128 stands for zero in the data rows.
Some points, one per row:
[ 92  76  77  61 163 194 163 208 108 188 102 144 150 170 120 139 130 116
  86 181 127  48 148 125]
[110 135 144  47 149 156 143 127 167 155 153 203 158  97 148 138 119 145
 106 144  47 177 113  67]
[142 137 144 142 116 103 129 120 107 122 158  87  97 142 142 105 162  47
 175 130 145  80 154 188]
[124 152 125 111 145 166 129 131 134 138 136  46 158  77 123 159 135 147
  92  46  47 206 120  93]
[109 127 124 142 112 121 125 148 142 152  85 105 141 175 107 155 134 116
  48  97 134  68 139 126]
[123 125 129 157 132 122 135 164 151 130  78 120  47 166 139 181 134 159
 118  98 109  93 131 115]
[121  46  95  94 187 150 168 164 106 182 122 165 144 156 141 114 113 119
 112 155 116 163 156  99]
[132  46 148 129 125 130 160 150 110 140 139  77  91 122  47 106 156 104
 170 128 144  77 183 170]
[ 46 117 145 124 133 125 141 126 100 145 114  99 122 129 124 112 147 122
 152 136 128  83 152 156]
[137 133 130 174  47  90 128 112 145  96 202 125  97 143 166  62 131 107
 215 128 123  86 112 206]
[133 133 126 140 128 135 124 113 145 110 134  46 142 112 121 151 123 130
 122 104 113 136 114 117]
[ 96 139 166 169 135  72 102  61 115 140 101 135 110 167 129 110 124 136
 124  92 124  96 144  65]
[148 130 149 133 137 101 130 116 104 139 131  93  91 137 133 106 181 142
 161 130 135  83 180 158]
[134 138 136 132 119 166 128 142  47  95 134 182 158  46 137 200 138  47
 109 135 138 198  92  84]
[140 131 141 118 124 118 131 138 118 132 112  70 103 133 120 127 167 122
  48 132 141  70 172 169]
[153 131 128  47 132 161 130 160  47 121  49 166 180  90 110 165 123 154
 103 141 150 211  49 110]
[153  46 137 121 122 133 133 153 110 150 116  59 108 134 112 128 178 132
 193 151 158  79 166 194]
[111 137 150 160 117 119 152 149 140 138  64  99 128 161 103 160 130 125
 109  99  47  70 150 129]
[143 162 144  47 136 142 112 109 161 122 148 173 168  74 131 170 124 153
  97 136 155 217 101  82]
[139 122 144 102  94 154 159  47 101 155 108  47 132 150 106 151 184 127
 168 179  47 104 175 220]
[126 166 183 174 141  95 136  90 114  49 108 112 108 155 147 126 135 115
 132  84  47  50 160 113]
[144  86 130 152 142 134 105 120 126 130  49 136 170 131 112 174 131  47
 132 114 106 183 124 117]
[144 121 142 125 121 119 140 148 108 140 124  69  89 122 126 132 176 135
 182 125 137  88  49 195]
[102 125 129 113 174  47 144  67  95 171 157 193 130 150 154  79  97 124
 115 120 116 162 157  71]
[141 131 137 159 131  86 114  96 154 129 203 143 109 149 152  82 155 124
 202 118 107  48 135 195]
[144 119 137 120 113 143 146  47 119 164 107  44 131 142 128 152  48 131
 171  46 138  95 187 228]
[143 105 133 165 127  87  94  90 121  49 158 137 143 123 128 137 113 148
 182 121  99 150  98 102]
[129  46 167 153 133 102 140 129 118 130 127  78  87  46 133 108 175 125
 184 122 136  56 170 152]
[114 104 100  93 162 126 151 118 106 169 144 161 126 166 155 102 112 121
 100 115 119 155 151  88]
[128 166 128 119 144 186 138 160  47 127 125 160  47  73 123 173 146 141
  80  46 159 212 118 104]
[151 102 130 168  47  93 109  47 129  88 177 140 126 127 140 137 111 138
 173 109 102 154  91 114]
[120 139 153  47 109  97 135 139 130 118  49  93 101 147 139  95 160 124
 203 152 131  88 161 202]
[146 187  48 105 139 186 138 165 175 113 146 186 181  77 124 165 131 146
  82 140 170 206  91 100]
[135 146 154 126 132 100 113  89 103 149 135 110 101 126 120 102 147 121
 175 122 128  74 150 130]
[163 110 116 129 121 136 126 150 141 103 114 146 183 126  47 203 148 161
 129  46 134 192 113 118]
Then 10 other points, each followed by its number:
[128 125 131  47 144 119 151 107 126 155 145 132 101 140 140  82 126 127
 135 126 111 121 155 114] 0
[130 157 140 116 134 194 136 152 184 119 134 190 183  50 112 188 133 160
  80 139 154 229 100  47] 1
[128  95 109 119  47 141 152 202 121 149  49  57 115 142 103 129 161 109
 141 157 141  48 164 215] 2
[130 137 137 146 141 104 127 126 122 144  85 110 116 171 139 143 123 110
 105 113 133 102 158 106] 3
[ 46 138 133 174 119  71  99  98 124  84 181 141 111 167 171  82 122 119
 197 122 103  85 126 182] 4
[148 170 130 120 139 171 123 150 169 121  49 171 163  58  99 166 131 166
  48 129 153 213 106 108] 5
[119 134 142 167 134 125 126 114 134 112 106 131 144 147  47 163 116 138
 134 100 109 118  49  92] 6
[111 173 129 112 135 199 135 168 182 127 137 179 173  51 121 174 130 147
  75 155 184  48  97  74] 7
[120 140 119  47  47 174 141 161 167 128 118 149 151  86 129 178 121  47
  90 119 138 161 111 107] 8
[145 117 108 145 131 104 120 107 134  90 181 144 105 111  47 129  48 149
 170 101 112 162 116 127] 9
Which of these numbered points is nearest to each point below by angle, seen from the average point of the first points? Its number follows each.
[134 136 139 151 136 122 120 121 131 140  88 135 152 164 122 160 117 147
 118 106 104  96  49 116] > 6
[150 112 129 153 138  99 114  82 126  94 155 145 118 121 144 125 117 156
 182 106 115 166 112  91] > 9
[141 176 130 112 135 192 136 152 173 115  49 206 183  46 121 178 122 125
  48 149 167 224  49  99] > 5
[125 182 150 132 160 192 118 121 172 115 159 206 183  64 126 169 136 154
  79 152 161 203 104  90] > 1
[152 127 146 145  47 127 124 127 108 136 121  79 116  46 115 125 179 117
 162 126 138  89 190 193] > 2
[134 104 129 109 113 162 157  47 123 154 110  60 115 138 106 150 188 126
 162 169 135  81 173 217] > 2
[132 111 127 106 144  47 139 141 120 157 128 109 115 155  47 122 162 120
 134 159 162 105  49  47] > 6
[102 128 128 143 124 118 134 150 123 141  57  98 125 177 117 148 108 115
 111 108 116  87 158 117] > 3
[156 106 111 147 125  47 113 119 124 105 167 120 134  46 135 138 109 133
 150 109 113 153  49 147] > 9
[132 175 145 118 145 213 141 146 179 125 143 186 191  46 130 188 153 163
  68 148 174  48  99 106] > 7
[117 110 121 111 166 133 141 114 119 179 125 154 126 148 130  47 110 123
 116 135 140 142 138  95] > 0
[118 131 142 143 116  47 131 152 116 136  58 101 140 176 118 165 114 111
  79 101 120  91 148 129] > 3
[117 106  99  80 165 141 146 120  89 169 125 166 131 173 136  92 110 125
 101 144 133 160 169 103] > 0
[155 154 129 130 137 164 130 132 172 114 149 174 163  91 140 181 122 151
  92 120 145 195  87  74] > 1
[178 114 130 157 110  85  98 102 134  49 170 136 133 121 127 138 132 161
 186 127 116 159  93 140] > 9
[137 153 141  47 107 123 123 146 159 118 174 141 137  46 138 124 131 124
 154 156 150 160 109 154] > 8
[104  46 142 161 118 112 126 127 137 128  89 123 128 143  98 145 123 138
 113 101 122  94 131  90] > 6
[139 147 148 176 117  88 123  85 130 104 232 137  96 169 188  68 139 135
 225 138 128  94  49 183] > 4
[111 136  48 124 161 132 129  91 113 148 144 151 117 118  47 104 104 111
 109 120 130 135 139  99] > 9
[133 138 132 103  47  47 139 140 128 149 133 174  47 116 126 150 122 142
 112 158 132 175 125  98] > 8
[131  46 143 135 153 175 117 134 175 120 148 176 167  66 122 165 125 156
  85 142 165 214 100  80] > 1
[159 112 130 138 123 125 120 132 146 106 125 135 148  99 113 188  48  47
 133  99 107 199 108  70] > 8
[144 156 151 157 129  94 115  91 134 101 179  87  85 151 170  71 133 101
 194 128 129  88 135 187] > 4
[155 140 121 128 137 177 118 135 153 118 119 163  47  89 119 178 131 154
 102 146 149  48 117 111] > 7
[158 128 162 152 112 103 115 111 140  49 163 145 157 127  47 143 133 160
 159 124 117 176 100 133] > 9
[153 128 116 178 114  88 122 113 142 103 226 119  94 166 198  78 141 125
 225 141 114  48 115 215] > 4
[ 46 109 110 116 150 135 120 131 120 146 120 159  47 139 129 142 104  47
 117 139 130 156 140  95] > 8
[109 132 139 151 124 116 117 119  47 131  62  96 119 180 141 163 136 153
  48  80 113  67 157 103] > 3
[119 175 158 156 163 161 109  96 162 136 166 174 142  72 154 149 131 148
 122 134 165 184 113  79] > 1
[150  85 121 144 134 129 105 128 128  79 122 140 172 115  94 175  48 168
 142 122 113 201 110  99] > 9
[107 119 130  47 188 117 141  47  91 157 137 172 121 156 145  61 101 132
 119 113 123 140 137  67] > 0
[136 152 147 116 147 131 140 110 112 147 141 123 108 130 141 125 153 130
 154 134 150 125  49 134] > 6
[147 132 129  93 107 153 151 189 126 173  49  41  99  46 105 151 183 127
 167 160 145  97 188 219] > 2
[141 166 136 123 139 171 115 119 168 114  49 190 170  93 140 169 114 147
  82 100 142 207 109 100] > 5
[137 131  48 142 112 135 136  47 138 124 143 122 140 133 115 153 131 144
 136  46 140 150 118 135] > 9
[135 115 119 136 127 154 145 176 129 145 137 135 163 133 119 162 130 133
 120 143 113  48 128 140] > 7
[149 118 129 105  80 140 153 186 103  49 130  62 116 142 106 139 163 114
 172 186 156  92 161 206] > 2
[128 156 131 123 128 185 138 146 167 131  49 165 158  65 124  47 141 161
  97 149 174 197 107 108] > 5
Here are 10 other points, each followed by its number:
[154 148 144 121  47 144  96 117 173 120 143 175 173  92 120 174 133 170
  98 134 141 213 117 116] 0
[140 124 135 114 116 138 139 166 118 135 112  73 118 146 120 133 180 115
  48 152 148  82 184 215] 1
[157  65 117 160 142 117 101 113 126  81 143 170 171 111 125 184 113 174
 153  46 106 187 102  93] 2
[126 182 144 106 124 209 146 167 162 114 149 187 178  58 114 177 127 160
 102 173 171 227 100  98] 3
[159 130 145 121 112 135 145 165 110 142 111  54 113 141  47  47 171 138
 174 161 162 100  49 220] 4
[122 127 149 134 158 121 130 138 112 170 125 138 132 157 133 113 139 128
 134 148 116 102 164 126] 5
[138 190 129 118 170 202 122 154 199 135 146 201 173  59 138 187 138 143
  73 148 173 233 102  91] 6
[135 130 144 124 127 114 131 121 106 141 123  89 109 137 120 117 158 103
 156 132 141  85 177 176] 7
[139 150 127 164 128  98 118  95 147 106 222 150  98 153 182  60 134 132
 210 121 129  71  98 190] 8
[151 182 153 137 152 171 125 134 176 120 153 187 184  79 131 162 127 147
  82  46 152 203 101 100] 9
Which of these numbered points is nearest to each point below by angle, seen from the average point of the first points? Its number follows each.
[143 149 122 124 117 159 136 160  47  49 155 146 150 113 129 133 130 111
 117 160 144 179 118 146] > 3
[134 174 146 133 158 180 121 133 179 117 153 203 188  76 150 164 125 147
  77  46 174 220  87  66] > 9
[154 144 148 145 132 138 114 109 146  99 136 179 178 103 134 179 111 154
 126  46 127 188  81  59] > 9
[130 129 125 111 125 158 145 162 154  49 122  98 141 125 135 151 162 153
 144 151 150 130 125 147] > 3
[157 139 123 126  47 152 119 141 165 124 157 168 159  78 125 174 137 168
 119 141 150 204 107 111] > 0
[147 131 137 174 118  95 121 128 149 115 207 108  93 152 189  78 130  99
 193  46 130  97 112 215] > 8
[137 129 147 131 114 112 140 131 103 127 132  78  47 130 120 115 169 136
 190 131 149  75 175 174] > 7
[139 167  48 130 153 165 105 102 169 122 167 196 177  66 134 177 125 157
  90 129 159 225  99  81] > 6
[136 129 131 157 123 133 134 151 150 121 105 131 157 153 134 169 142 143
 119 112 122 112 120 137] > 9
[115 133 141 118  47 136 135 126 122 144 137  94  47 120 118 122 165 121
  48 149 149 105 153 160] > 1
[110  74  74  89 166 189 159 172  91  49 112  46 156 158 123 120 105  47
  48 173 136  48 182 143] > 1
[117 145 138 144 125 141  46 149 137 121 100 122 125 117 106 160 158 153
  97 113  47 118 140 123] > 0
[125  89  99  83 128 171 155 205 107  49  88  70 140 153 100 134 139 117
 136 185 156 145 174  47] > 3
[147 126 134 108 104 141 151 185 133 156 136  76 116 126 101 145 158 112
 165 172 147  94  49 202] > 4
[128 140 151 144 135 120 137 117 122 125 162 108  85 143 139  88 141 119
  48 120 139 101 154 163] > 1
[117 129 147 166 115 122 140 168 121 133  43  76 140 182 119 181 155 129
  88  74 114  57 149 131] > 1
[145 107 111 155 145 122 100 109 138 102 150 137 142 122 146 159 133 160
 144 118 113 146  93 118] > 2
[155 125 145 123 120 101 116 109 101 147 142  85  85 120 117 100 167 120
 178 140 158  76 176 187] > 7
[141 102 147 158 134  79  87  57 119 102 179 154 126  97 122 140 123 173
 166  80 105 170  49  67] > 2
[156 193 156 136 131 153 121 127 170 110 147 178 166  85 142 165 140 156
  48 138 160 203  98 106] > 6
[121 107 118 102 102 158 155 192 109 157 117  90 145 158  96 134 148 116
 141 171 147 118 175 178] > 1
[133 194 146 104 142 179 106 111 163 108 152 195 163  67 148 176 120 147
  78 141 164 222  91  90] > 6
[147 157 143 143 132 135 110  47 167 115 172 166 145  89 130 138 117 142
 131 135 147 187 107 114] > 0
[140 126 148 129 101 119 153 184 128 135 152  73 106 153 124 115 162 122
 178 160 141  85  49 223] > 4
[131 196 150 107 153 182 121 114 177 121 138 188 181  65 137 169 137  47
  74 120 165 209 107  80] > 6
[143 136 138 130 111 157 133 130 147 110 152 151 169 101 116 159  48 147
 127 146 141 181 108 139] > 3
[122 131 139 153 115 138 125  47 136 125 110 135 143 126 110 168 139 150
  48 104 128 152 121  95] > 0
[131 143 152 150 110 127 144 159 144 133 100 106 134 136 103 170 155 145
 115 113 122 124 132 123] > 0
[138 157 138 124 140 156  46 120 167 114 148 184 155  46 140 173 120 139
  86 129 138 199  87  74] > 6
[129 138 136 149  97 102 131 133 129 139  73 101 129 176 117 165 140 138
  94  85 117  62 138 118] > 1
[102 118 121 135 122 135 136 141 106 154  69 112 135 170 124 178 142 141
  95 116 124  88 162 138] > 1
[137 117 132 131 126 126 129 144 113 146 117  72 106 130 105 118 174 122
 178 136 143  91 178 181] > 7
[113 105 122 103 173 141 150 125 103 167 126 145 126 165 152 114 121 128
 109  46 110 165  49  85] > 9
[137 200 151 117 172 179 130  47 171 113 146 177 164  57 138 156 131 145
  93 143 178 211 114  78] > 6
[137 141 123 102 119 163 132 179 157 150 154 136  47 105 116  47 177 144
 136 172 153 162 151 161] > 4
[ 46 132 140 154 137 141 114  81 125 104 160 163 145  94 108  47 103 146
 124  92 113 184 109  81] > 9
[154 136 119 140 115 119 113 130 136 103 164 138 153  46 159 144 138 144
 145 147 136 154 106 154] > 0
[120 131 137 123 156 103 130 106 128 185 135 156 118 167 143  96 111 121
 113 118 130 141 169  92] > 5
